In the data rows, zero lies at 4.5, halfway between 4 and 5.
Here are some numbered points:
[4 6 7 4 4 4 5 4 5 4 5 1 5 3 5 2 4 5 6 2 6 4 3 5] 0
[5 0 5 2 4 6 9 6 4 4 6 6 5 3 3 7 3 2 5 3 2 4 9 5] 1
[3 6 2 5 3 3 3 2 6 4 7 5 4 6 1 0 9 5 4 7 5 6 3 6] 2
[5 7 8 5 4 4 6 5 5 3 3 2 6 2 6 4 4 4 7 3 6 2 5 5] 3
[5 5 5 5 5 2 5 6 6 4 6 4 2 4 6 7 4 5 5 6 4 4 5 5] 4
[6 4 3 3 5 2 7 7 7 1 7 6 6 6 6 7 1 4 7 6 5 4 6 8] 5
[3 4 5 6 2 6 2 6 4 5 1 4 5 6 6 1 2 5 3 4 7 6 0 6] 6
[3 2 6 4 4 4 4 4 3 6 4 4 5 5 3 4 7 5 5 2 5 6 5 2] 7
[2 4 6 6 5 4 5 3 6 5 3 3 3 2 2 8 7 4 5 7 6 6 4 2] 8
[4 5 5 6 5 3 2 4 3 6 1 2 2 2 4 5 6 5 5 3 6 4 3 2] 9
[6 4 4 5 6 4 2 4 3 8 4 3 4 7 3 6 6 6 2 4 3 6 4 0] 10
[5 9 4 6 3 4 5 3 5 4 3 2 4 4 6 2 4 6 6 4 7 4 2 8] 11
[4 3 4 1 6 4 7 2 5 4 7 4 5 5 2 7 3 3 3 4 3 4 6 3] 12
[1 5 2 3 2 4 5 7 7 1 8 7 3 8 4 2 4 1 1 9 5 6 3 9] 13
[6 5 1 5 8 6 9 3 5 2 8 7 4 2 3 6 3 7 6 7 4 4 4 4] 14
[6 7 1 7 2 5 3 4 3 3 3 5 2 3 1 1 7 6 5 5 4 1 3 4] 15
[5 5 2 5 4 4 4 5 5 3 4 5 4 5 4 5 4 5 6 6 4 3 6 7] 16
[4 7 7 4 4 4 5 4 6 4 5 1 5 3 5 2 4 5 7 3 6 4 4 5] 17
[6 4 4 5 5 3 2 3 3 7 4 2 4 7 3 6 7 5 1 4 3 6 4 0] 18
[4 2 7 4 4 4 3 8 5 5 3 5 5 6 8 6 3 4 6 3 5 5 6 6] 19
[4 5 2 5 5 6 2 4 5 3 5 7 3 4 1 3 8 5 4 7 2 2 5 3] 20
[4 3 8 3 5 3 6 2 4 7 4 2 7 5 6 6 3 6 3 0 6 6 6 3] 21
[5 2 1 3 4 5 3 3 3 3 3 7 6 6 4 8 3 3 3 5 6 3 4 6] 22
[5 5 4 4 7 5 9 6 4 3 7 6 5 4 7 7 2 3 5 4 5 5 7 7] 23
[5 3 6 6 7 5 5 8 2 5 3 6 5 5 9 5 3 3 3 4 3 4 5 7] 24
[2 6 9 5 4 5 2 8 3 5 6 5 4 4 5 3 7 4 9 4 7 7 3 4] 25
[8 3 1 5 8 5 8 6 4 3 4 7 4 3 5 7 2 3 6 6 3 4 7 7] 26
[5 5 6 8 2 6 4 8 6 4 2 3 5 6 8 4 2 5 6 5 6 6 2 6] 27
[4 6 3 3 7 1 4 3 8 3 9 6 4 5 4 6 6 4 7 8 3 6 7 7] 28
[2 7 6 1 2 4 7 0 6 3 8 1 6 1 2 3 6 4 5 4 7 2 6 3] 29
[3 4 4 6 4 7 1 7 1 5 2 6 4 5 3 2 5 4 5 7 4 5 1 4] 30
[5 2 0 5 6 5 3 3 5 5 5 5 1 4 0 5 9 3 4 7 1 5 5 1] 31
[3 5 6 2 7 6 5 3 4 5 7 6 6 3 5 5 5 5 5 3 5 5 3 3] 32
[3 0 7 0 4 5 2 6 3 6 5 5 7 4 6 7 3 0 2 3 4 4 6 4] 33
[1 4 4 5 3 6 2 6 2 5 3 6 3 5 4 2 6 3 5 7 4 5 1 4] 34
[5 7 4 6 4 3 1 2 5 5 3 4 4 4 3 3 5 6 4 5 6 3 5 4] 35
[7 5 2 2 8 6 8 3 7 2 9 9 4 2 2 6 4 4 5 7 1 3 7 3] 36
[4 5 5 7 6 6 3 5 3 6 3 4 0 3 6 4 7 6 6 6 3 6 3 6] 37
[5 4 4 5 5 4 3 4 3 8 4 3 3 6 3 6 7 4 2 4 2 5 4 0] 38
[0 3 6 2 3 5 0 4 9 3 6 5 7 8 7 3 4 6 5 6 5 4 2 6] 39
[7 3 4 4 9 5 4 7 5 4 7 6 4 3 6 6 2 5 7 5 2 2 5 4] 40
[5 3 2 5 5 5 6 4 6 4 6 4 4 5 2 6 4 4 2 5 4 4 4 1] 41
[5 3 7 2 7 6 5 5 5 6 9 7 6 4 5 5 4 4 6 4 3 6 6 1] 42
[4 6 3 6 4 5 3 2 4 5 3 5 3 4 4 4 9 6 6 6 5 4 3 5] 43
[3 5 6 7 4 6 8 8 6 3 4 5 5 5 6 4 3 3 6 6 4 4 3 5] 44
[4 2 2 5 3 5 3 7 5 2 5 5 4 6 1 4 6 4 7 6 4 2 5 4] 45
[6 4 3 3 5 3 7 7 8 1 9 7 6 6 6 6 1 2 6 6 5 4 6 7] 46
[5 1 3 3 4 6 5 7 3 2 4 6 5 4 4 5 4 4 7 4 2 0 7 6] 47
[7 4 5 3 7 5 2 3 5 5 4 6 5 5 7 6 2 6 5 4 3 4 6 6] 48
[5 5 5 4 3 4 5 5 6 4 6 5 6 7 7 5 3 5 3 3 6 5 4 6] 49
[4 5 6 4 4 5 5 3 5 5 3 5 8 4 8 3 1 4 2 3 6 5 3 6] 50
[5 4 4 5 5 5 5 2 4 4 4 3 5 4 5 4 2 6 4 4 7 4 2 3] 51
[2 5 3 3 3 5 5 6 7 2 8 7 3 8 4 2 5 1 1 9 5 6 3 9] 52
[2 7 7 6 4 2 4 8 5 5 6 5 2 5 5 2 8 2 6 7 3 6 6 8] 53
[6 2 4 3 6 5 3 6 5 3 4 5 4 6 6 6 2 4 5 4 4 4 5 8] 54
[6 6 3 5 5 3 5 4 4 4 4 4 4 0 2 3 6 6 7 3 3 2 5 3] 55
[3 4 6 3 5 4 7 5 7 3 9 7 7 4 4 8 6 4 8 5 6 6 7 3] 56
[3 5 8 3 3 6 6 7 4 3 4 4 6 5 9 5 0 2 5 4 7 6 5 9] 57
[3 8 6 1 2 4 6 1 6 4 8 1 5 1 2 4 7 4 4 3 5 3 6 4] 58
[6 2 0 3 4 5 6 7 4 2 7 9 7 3 1 2 4 4 6 5 1 1 7 3] 59
[4 4 6 2 6 6 5 5 5 6 8 7 7 5 5 5 4 3 6 4 3 7 6 1] 60
[5 6 7 2 4 2 4 2 5 7 5 0 3 2 3 7 6 2 4 4 4 6 8 0] 61
[6 5 6 5 5 5 4 5 5 5 3 3 8 6 9 3 0 6 4 2 6 3 1 5] 62
[5 2 1 3 4 5 4 3 3 4 2 6 5 6 5 8 2 3 4 5 7 3 4 7] 63
[7 3 4 4 9 5 5 6 5 5 7 7 5 3 6 7 1 6 7 5 1 3 6 2] 64
[6 5 0 5 8 6 9 3 5 2 9 7 4 2 3 6 3 7 5 7 4 3 3 3] 65
[6 2 4 6 4 5 2 4 2 5 3 4 6 7 6 7 2 6 4 2 7 5 1 0] 66
[5 5 6 4 7 2 6 6 7 5 5 3 2 4 5 7 4 5 5 5 4 5 6 6] 67
[3 4 4 5 4 7 7 7 4 3 5 7 5 4 5 2 2 4 6 3 5 3 5 6] 68
[6 4 6 5 6 5 4 5 3 8 4 5 4 3 5 5 6 6 5 3 2 6 5 1] 69
[8 4 5 2 8 3 5 3 7 5 8 4 6 3 6 8 1 7 7 1 4 5 9 2] 70
[0 7 5 5 1 5 2 1 3 4 3 5 7 7 3 2 8 5 2 6 9 5 0 6] 71
[3 2 4 4 5 4 3 5 7 5 8 8 6 8 4 3 5 5 5 7 4 7 4 5] 72
[6 5 2 3 5 2 8 7 8 2 7 7 6 5 6 6 1 2 6 6 5 4 6 7] 73
[5 5 5 7 5 5 2 6 3 6 3 5 2 4 6 5 6 6 5 5 2 6 5 7] 74
[5 3 5 3 4 6 7 4 4 3 6 5 4 5 5 7 3 4 4 4 4 4 7 5] 75
[5 6 5 4 6 4 6 3 4 4 6 5 4 5 4 5 5 5 5 4 5 3 5 4] 76
[4 4 6 6 3 4 5 6 7 2 3 5 7 4 7 3 1 5 8 4 8 4 4 7] 77
[5 3 7 5 6 5 3 4 2 8 4 5 4 3 5 5 7 6 4 4 2 6 5 0] 78
[5 5 5 2 5 4 4 4 6 6 6 4 4 5 5 7 5 4 3 5 3 5 5 4] 79
[4 4 5 4 1 5 4 5 5 5 3 2 5 6 3 4 6 2 3 4 5 6 4 3] 80
[2 2 6 3 3 7 3 5 3 6 4 6 6 6 5 6 4 4 2 4 6 6 4 4] 81
[6 5 4 3 7 2 5 3 4 7 4 3 3 3 2 7 6 3 6 4 2 6 8 4] 82
[7 8 5 6 7 2 4 3 6 7 6 3 2 3 4 5 6 6 6 5 4 7 5 3] 83
[3 7 8 4 6 5 5 3 5 4 6 5 6 5 7 2 5 6 7 4 8 6 3 9] 84
[6 3 3 4 6 6 7 3 3 5 3 4 3 2 2 8 5 3 4 3 2 5 7 1] 85
[7 5 3 4 6 3 6 4 6 5 3 1 3 2 3 5 3 6 5 4 3 3 6 3] 86
[4 3 3 5 5 8 4 6 5 2 5 7 5 8 5 5 3 4 4 5 5 3 2 5] 87
[5 4 6 3 4 7 5 4 4 6 7 5 5 5 4 4 4 5 5 2 3 6 6 6] 88
[6 4 5 5 4 2 4 5 6 5 2 3 4 5 7 8 3 4 5 3 6 6 7 5] 89
[1 5 5 5 3 7 6 2 3 5 4 4 6 3 4 3 5 6 2 4 5 4 2 3] 90
[3 2 6 5 3 5 6 5 4 4 3 4 7 5 4 5 4 4 6 3 7 4 4 2] 91
[7 9 1 7 7 6 8 1 6 3 6 6 4 3 5 2 3 9 6 6 5 5 1 6] 92
[5 6 6 5 4 6 6 4 6 4 5 4 3 6 5 6 3 5 5 5 5 5 4 4] 93
[5 6 2 6 5 3 6 1 4 4 4 3 4 4 2 3 7 5 5 5 6 5 2 4] 94
[2 3 6 3 0 6 1 6 2 5 2 6 7 5 3 1 7 4 3 3 5 4 3 2] 95
[6 3 4 6 6 4 2 2 1 7 1 3 3 4 4 6 7 6 4 2 4 7 5 5] 96
[9 5 1 9 9 5 3 0 1 8 1 3 1 5 1 2 7 9 4 3 1 6 3 2] 97
[7 5 0 5 4 5 5 5 4 4 4 5 5 6 2 4 5 4 3 4 2 2 4 2] 98
[2 6 7 3 1 4 2 4 4 5 3 2 4 6 6 3 6 4 3 4 7 6 3 5] 99
[3 3 4 2 4 4 2 3 6 5 6 4 5 6 4 4 5 3 4 5 5 6 4 4] 100
[0 2 9 2 1 5 1 3 3 7 3 2 7 4 6 5 5 4 2 1 7 4 3 4] 101
[3 5 6 1 2 5 4 4 5 2 9 6 7 3 3 0 6 5 5 4 7 4 4 5] 102
[5 4 2 5 4 4 4 2 5 5 5 5 3 4 0 5 8 4 3 7 3 4 6 0] 103
[2 4 5 3 3 6 3 3 5 5 6 4 5 5 1 4 6 3 1 7 4 5 3 1] 104
[5 4 7 4 3 3 4 6 5 5 3 3 7 3 8 7 0 3 3 2 8 4 4 4] 105
[4 4 3 6 3 6 3 7 1 4 2 5 4 4 5 2 6 4 6 5 5 4 5 7] 106
[6 4 2 5 6 5 6 3 4 3 5 6 5 5 4 6 5 6 4 5 2 3 6 5] 107
[5 6 2 6 3 5 8 6 6 3 5 6 4 5 2 2 5 2 1 7 2 4 5 5] 108
[7 5 4 4 5 5 3 6 5 4 5 4 6 4 6 2 0 6 4 3 4 3 3 5] 109
[5 5 6 4 5 4 5 5 4 6 5 3 4 4 4 3 5 5 6 3 5 6 5 3] 110
[4 2 7 3 3 4 1 8 5 6 4 3 6 4 6 4 3 4 5 3 3 4 7 2] 111
[5 4 3 5 2 4 1 6 5 4 3 5 5 8 6 2 4 5 4 5 5 5 2 6] 112
[5 4 5 3 5 5 4 4 6 5 6 5 3 6 5 8 5 4 3 5 3 5 6 4] 113
[7 4 4 7 5 6 4 4 3 5 4 4 4 5 4 4 5 8 6 4 4 4 4 3] 114
[4 2 7 4 4 5 2 7 3 5 2 5 6 8 8 7 1 4 4 3 7 5 3 6] 115
[8 4 7 5 8 4 4 9 3 5 3 5 3 1 8 6 4 5 9 3 2 3 8 5] 116
[7 6 4 3 7 6 9 4 3 5 7 4 4 1 3 6 4 4 4 5 1 3 6 2] 117
[2 5 6 4 4 5 3 3 2 6 4 5 5 7 5 3 5 4 2 4 6 6 0 5] 118
[6 4 4 6 4 6 4 3 4 6 3 5 4 5 4 5 5 7 6 3 3 4 4 3] 119
[6 6 2 5 6 5 4 4 5 4 4 6 4 5 6 3 3 5 3 6 3 3 4 6] 120
[3 4 6 7 3 4 3 5 3 7 1 3 3 6 4 3 8 4 4 3 5 8 4 5] 121
[4 4 4 5 4 5 7 4 4 4 4 5 8 7 5 3 2 4 4 5 4 4 5 6] 122
[3 4 6 5 4 3 1 5 4 6 3 3 0 5 4 5 8 3 5 6 4 6 6 9] 123
[5 7 4 5 4 3 1 2 4 5 3 4 4 3 4 3 5 7 4 5 5 4 5 4] 124
[0 4 5 6 1 6 4 4 4 4 3 5 5 4 3 2 8 3 2 6 6 4 2 4] 125
[5 6 1 5 9 6 9 2 4 3 8 6 4 2 2 7 4 6 5 6 4 4 5 3] 126
[6 3 4 4 9 5 4 5 6 5 8 6 5 3 5 7 2 5 7 4 2 3 5 3] 127
[3 4 6 5 2 6 5 6 2 3 2 6 7 6 7 5 4 3 3 4 7 3 3 7] 128
[4 6 4 5 4 6 5 5 3 5 5 6 4 4 5 3 6 4 2 6 4 5 4 7] 129
[6 4 3 6 5 5 4 4 4 5 3 5 4 6 5 6 5 7 6 3 3 3 4 3] 130
[6 7 3 5 3 3 2 2 5 6 2 3 3 3 4 3 5 6 4 4 6 3 4 4] 131
[3 3 6 5 2 6 3 4 3 7 3 3 2 2 0 4 9 3 4 5 3 7 5 0] 132
Which three points above are nearest to each new point? Their numbers follow each, smallest number first.
[8 4 6 6 8 3 5 9 3 5 4 5 4 1 8 6 3 5 9 3 1 3 8 5] 40 64 116
[1 1 9 0 3 5 0 3 3 6 5 3 8 8 8 7 3 4 3 0 9 5 5 5] 81 101 115
[5 4 4 3 1 5 4 5 5 5 5 4 2 5 1 4 6 3 3 4 3 5 6 3] 80 103 104
[7 5 4 6 4 2 4 6 5 5 2 1 1 4 4 6 4 6 7 3 4 2 7 5] 4 86 89
[6 6 2 4 6 5 5 3 5 3 5 5 4 5 5 6 2 5 3 5 5 3 3 5] 51 76 120
[5 6 7 2 5 2 4 3 6 5 6 3 7 4 9 7 0 5 4 3 7 5 5 5] 49 50 105
[5 4 7 5 2 1 3 6 6 5 3 2 5 6 6 6 3 4 5 2 6 6 6 4] 19 89 105
[3 5 6 5 2 5 4 5 6 5 4 6 4 6 4 3 6 4 3 5 4 5 4 7] 80 112 129
[6 6 1 6 1 5 3 4 4 3 3 5 2 3 1 1 8 6 4 6 5 2 3 4] 15 20 43
[5 5 5 4 4 5 6 3 4 4 4 6 8 6 5 3 2 4 4 4 5 4 4 6] 49 50 122
[4 5 5 6 4 6 7 8 5 3 4 5 5 5 6 5 3 4 5 6 4 4 4 6] 44 68 93
[3 1 8 5 5 3 4 6 5 6 3 4 6 6 5 6 4 4 5 3 6 6 5 6] 19 91 115
[3 4 4 5 4 6 6 7 3 3 5 7 6 4 5 1 2 5 6 3 5 4 6 6] 68 106 122
[9 5 8 5 6 2 6 9 4 5 4 1 3 1 7 7 3 4 9 1 4 4 8 3] 3 89 116
[2 4 6 5 2 6 6 9 6 3 5 4 4 4 6 5 5 2 6 5 5 3 5 5] 19 44 68
[6 4 1 3 6 4 7 0 5 3 6 4 5 5 1 6 5 6 5 5 3 3 5 4] 12 76 107
[8 3 2 5 2 4 6 7 6 4 3 5 4 7 4 3 3 4 5 3 4 5 6 5] 16 98 122
[5 2 7 4 4 4 3 7 5 5 3 4 5 6 8 7 3 4 6 2 4 5 7 6] 19 54 89
[4 5 5 6 4 6 9 8 4 3 4 5 5 4 6 4 4 2 5 6 5 4 4 6] 44 68 122
[5 5 2 7 5 2 3 5 7 2 3 4 4 5 7 5 2 6 6 6 5 2 4 8] 4 16 120
[6 5 4 4 7 2 6 3 4 6 5 3 2 3 2 6 7 3 6 4 2 6 8 3] 82 83 85
[4 4 6 6 6 6 4 8 2 5 3 5 5 6 9 4 3 4 4 4 3 4 5 8] 19 24 54
[3 5 6 4 5 5 4 3 3 6 4 4 5 6 5 3 6 3 2 4 6 6 0 5] 90 99 118
[0 3 9 2 1 4 1 2 4 5 3 2 6 5 6 5 6 4 2 2 7 4 4 4] 81 99 101
[2 4 6 6 3 4 4 6 4 7 1 3 3 5 4 2 7 4 4 4 6 7 3 5] 80 99 121
[5 4 5 4 4 5 7 4 3 3 5 6 8 6 5 3 3 4 4 4 5 5 4 6] 49 50 122
[2 6 6 4 5 5 3 3 3 6 4 4 6 7 4 3 6 3 2 4 7 7 0 4] 71 99 118
[5 3 1 3 6 4 6 0 5 3 6 4 4 5 1 6 6 6 5 6 3 3 6 4] 12 103 107
[3 6 4 7 2 5 4 5 5 3 4 5 5 8 6 3 5 6 4 5 6 6 2 7] 6 49 112
[8 5 0 7 6 4 6 6 6 2 5 6 2 8 4 5 2 5 3 7 3 4 3 7] 16 107 120
[8 8 5 7 7 2 9 7 7 5 5 3 4 2 6 4 1 6 8 5 5 7 6 6] 4 67 83
[4 6 6 6 4 7 8 8 5 3 5 6 5 5 6 4 3 4 5 6 4 4 4 6] 44 68 93
[2 7 7 5 2 6 6 4 4 3 5 5 7 5 5 0 5 6 6 4 9 6 0 7] 0 11 84
[3 4 3 6 2 4 3 7 1 4 2 5 4 4 5 3 6 3 6 5 5 4 4 7] 30 34 106
[3 1 4 2 2 3 2 4 3 3 4 5 8 3 3 5 5 5 5 3 6 2 4 1] 7 91 95
[2 5 5 5 3 7 5 2 3 4 4 5 6 2 4 4 5 5 2 3 5 4 2 2] 51 90 125
[5 3 4 1 5 4 6 3 5 4 8 4 5 6 3 7 3 3 3 4 3 4 6 3] 12 75 79
[7 8 5 7 7 2 5 4 6 6 7 4 2 4 4 5 6 7 7 5 3 7 5 3] 4 83 110
[4 5 6 6 6 5 4 7 2 5 3 6 4 6 9 5 3 5 3 4 4 4 4 8] 19 24 74
[1 2 9 2 1 4 1 3 4 6 2 2 6 5 6 5 5 4 2 1 7 4 4 4] 81 99 101
[5 4 7 7 5 2 2 5 5 6 1 2 5 6 7 6 2 5 5 4 6 7 3 4] 27 89 115
[4 4 4 3 5 4 7 5 6 3 9 7 7 5 4 8 5 5 7 6 5 5 7 4] 56 60 75
[4 5 6 5 3 6 6 5 6 4 6 4 4 5 5 4 4 4 5 4 5 5 4 5] 49 93 110
[5 6 4 5 3 4 6 1 4 5 4 4 7 4 0 1 7 7 3 3 7 6 2 0] 7 90 94
[5 4 4 1 3 2 6 3 6 3 6 3 6 4 2 7 4 4 4 2 6 3 8 3] 12 75 76
[5 5 5 5 3 5 8 4 4 4 4 5 8 7 7 3 2 5 4 5 5 5 5 6] 49 50 122
[4 6 4 6 5 5 3 3 4 4 5 6 4 4 3 3 8 7 6 6 4 4 3 5] 20 43 124
[3 6 8 5 4 9 6 5 0 5 3 4 7 2 6 1 3 5 5 2 9 6 0 1] 51 90 91
[3 5 5 3 2 4 4 5 4 3 5 5 6 7 5 4 6 3 3 4 5 4 4 6] 49 80 100
[4 3 3 4 5 7 4 6 5 2 5 8 4 8 4 6 3 4 4 5 5 4 2 6] 22 54 87
[5 3 5 2 4 6 6 4 4 4 6 6 5 4 4 8 3 4 4 4 4 3 8 5] 1 75 113
[5 3 5 5 2 4 5 6 5 5 4 3 4 7 3 4 6 2 3 4 4 6 5 4] 7 80 100
[3 3 6 5 2 5 6 9 6 3 5 4 5 4 6 4 4 3 6 6 5 2 5 6] 19 44 68
[3 7 7 5 6 4 5 4 5 4 5 5 6 4 8 2 5 6 7 5 7 6 4 8] 11 17 84
[6 4 4 5 6 3 4 6 6 4 2 2 3 2 3 5 4 3 5 4 4 4 5 4] 67 86 110
[4 1 5 2 5 6 8 7 3 3 5 6 5 4 4 6 3 2 5 4 2 4 9 6] 1 47 75
[7 8 4 6 8 2 5 4 6 6 7 3 2 3 4 5 6 5 6 5 4 7 6 3] 67 82 83
[4 3 2 5 5 8 4 6 4 2 5 8 4 8 5 6 4 4 3 6 5 3 3 5] 22 87 120
[5 4 7 4 6 2 6 5 6 6 6 3 5 2 4 5 3 5 7 2 5 5 6 2] 17 67 110
[5 8 3 7 5 5 6 2 3 4 4 5 4 6 4 2 4 6 5 5 6 6 0 4] 11 51 94
[3 4 4 3 5 3 7 4 6 2 9 7 6 4 4 9 6 4 6 6 5 5 7 4] 28 56 75
[5 3 4 7 2 3 4 7 6 4 2 5 6 7 6 2 3 4 2 5 6 5 2 7] 6 27 112
[3 7 6 6 3 3 3 9 5 5 5 5 3 5 6 3 7 2 5 7 4 6 5 7] 53 123 129
[5 6 6 5 3 4 4 3 6 5 5 3 4 6 4 3 6 6 4 3 6 5 5 4] 35 76 110
[5 3 4 6 4 5 2 2 2 7 1 3 5 6 4 5 3 6 2 4 6 6 0 1] 10 51 66
[4 3 7 3 5 2 6 4 4 7 4 3 6 4 5 5 3 5 3 1 6 7 7 3] 7 21 110
[4 4 6 4 1 6 3 6 5 6 3 2 4 6 3 4 6 3 4 3 4 5 5 3] 7 80 110
[3 4 3 6 3 6 3 7 1 3 2 5 3 5 5 3 6 3 6 6 5 4 3 6] 30 34 106
[3 3 4 5 3 5 6 6 3 3 4 7 7 4 5 2 2 4 5 4 5 3 6 7] 68 122 128
[2 4 9 2 3 7 5 6 4 4 4 3 6 6 9 5 1 1 5 4 7 7 4 9] 19 57 115
[5 3 5 5 6 5 4 8 2 4 2 5 5 5 9 5 2 4 3 4 3 4 5 8] 19 24 54
[0 4 5 6 1 6 4 4 3 4 3 5 6 4 3 2 8 4 3 5 6 5 3 5] 34 90 125
[4 3 4 4 6 3 7 2 5 4 5 6 7 6 5 5 2 5 3 4 6 5 5 5] 49 76 122
[1 3 8 3 2 5 1 3 4 6 3 2 6 4 6 6 5 4 3 2 7 4 4 4] 81 99 101
[3 4 3 6 3 6 4 7 1 3 2 6 4 4 5 2 6 3 6 6 5 4 3 7] 30 34 106
[4 4 5 5 3 4 6 7 7 2 3 4 8 4 7 3 0 5 7 4 7 3 4 7] 27 68 77
[5 5 6 4 3 2 4 6 6 5 3 2 4 6 5 6 2 4 6 2 6 5 6 4] 19 89 110
[5 5 6 5 5 2 6 6 6 6 5 3 5 2 5 5 3 5 8 3 6 5 6 2] 3 17 110
[4 3 6 5 3 3 4 8 5 5 3 3 4 5 6 6 5 3 5 5 5 4 6 6] 4 19 89
[2 5 5 5 3 7 5 2 3 4 4 5 6 3 4 3 4 6 2 5 6 3 1 3] 51 90 125
[5 3 4 2 6 4 6 2 5 3 8 4 5 6 2 7 3 4 3 3 3 5 5 3] 12 41 75
[5 1 5 2 4 6 8 7 3 3 5 6 5 4 3 6 3 2 5 3 2 4 9 6] 1 47 75
[3 3 3 3 6 4 7 5 6 3 9 8 6 5 5 8 5 4 7 7 5 5 6 4] 28 46 56
[5 3 4 6 4 2 1 5 5 5 1 4 5 6 7 5 3 5 4 4 6 4 2 5] 6 112 115
[5 3 5 6 6 4 3 2 1 7 0 2 3 5 5 7 7 6 4 2 4 6 6 5] 9 96 121
[5 6 6 3 7 6 6 4 5 5 7 4 4 0 3 4 5 4 5 4 2 5 7 1] 42 110 117
[2 6 6 6 3 4 3 9 5 5 5 4 2 6 6 3 7 3 6 7 4 6 6 6] 53 74 123
[8 8 1 8 8 4 6 4 6 4 5 5 2 3 3 4 4 7 7 7 4 5 2 4] 14 83 92
[4 5 7 2 4 3 4 3 5 7 6 1 3 3 3 7 7 2 4 4 3 6 8 1] 61 79 82
[4 5 5 6 4 4 6 6 6 3 3 4 7 4 7 3 1 6 7 3 7 4 4 7] 3 27 77
[3 4 3 6 4 5 4 7 2 3 2 5 4 5 5 2 6 3 6 6 5 5 4 7] 30 34 106
[4 7 3 6 4 5 4 3 4 4 5 6 3 3 3 3 8 6 6 6 5 4 3 4] 15 43 94
[3 3 2 5 3 5 3 7 1 4 2 6 4 5 5 3 7 3 6 6 5 4 4 8] 30 34 106
[4 6 4 5 5 5 3 2 4 5 5 5 3 4 3 4 9 6 7 7 5 5 3 5] 37 43 94
[6 4 1 3 6 5 6 1 5 3 6 5 5 4 1 6 6 5 4 5 3 3 6 3] 12 41 107
[3 2 4 3 4 3 2 3 3 3 5 5 8 3 2 5 4 5 5 3 7 2 4 2] 7 51 91
[3 4 5 4 7 6 5 5 4 5 6 7 2 6 5 5 6 3 3 7 2 6 3 7] 79 113 129
[5 4 5 6 6 5 3 7 2 4 3 5 5 6 9 4 3 4 3 4 4 4 3 7] 24 54 128
[0 4 5 5 1 6 4 4 3 4 3 6 5 4 4 3 7 4 3 5 6 5 3 4] 34 90 125
[6 7 1 7 2 6 3 5 3 4 3 5 1 4 1 1 7 6 4 5 4 2 3 3] 15 20 43
[0 4 9 4 0 8 5 7 2 5 5 5 6 5 3 2 7 3 4 2 8 5 3 2] 91 95 125
[3 4 5 6 2 2 2 6 6 3 3 4 5 8 6 5 4 5 4 5 8 3 3 6] 49 112 128
[8 5 6 6 8 3 5 9 4 5 4 4 3 1 7 5 4 5 9 2 1 3 8 5] 40 64 116
[3 2 4 2 4 3 2 4 3 2 5 5 7 4 2 6 5 5 6 3 7 2 4 1] 7 91 100
[4 5 5 3 4 6 5 4 6 4 5 4 5 4 5 6 3 4 3 5 6 3 4 4] 76 79 93
[5 5 8 2 4 2 3 3 5 7 6 1 3 2 2 7 6 3 4 4 4 5 8 0] 61 79 82
[5 4 6 6 5 4 3 2 1 8 1 3 2 5 5 6 7 6 5 2 4 6 6 5] 9 96 121
[4 3 4 4 2 3 2 6 4 4 3 5 6 7 6 4 5 4 5 4 5 4 5 6] 19 49 112
[2 9 7 7 3 3 4 3 6 5 3 3 5 4 7 2 5 6 5 6 8 5 1 5] 11 17 99
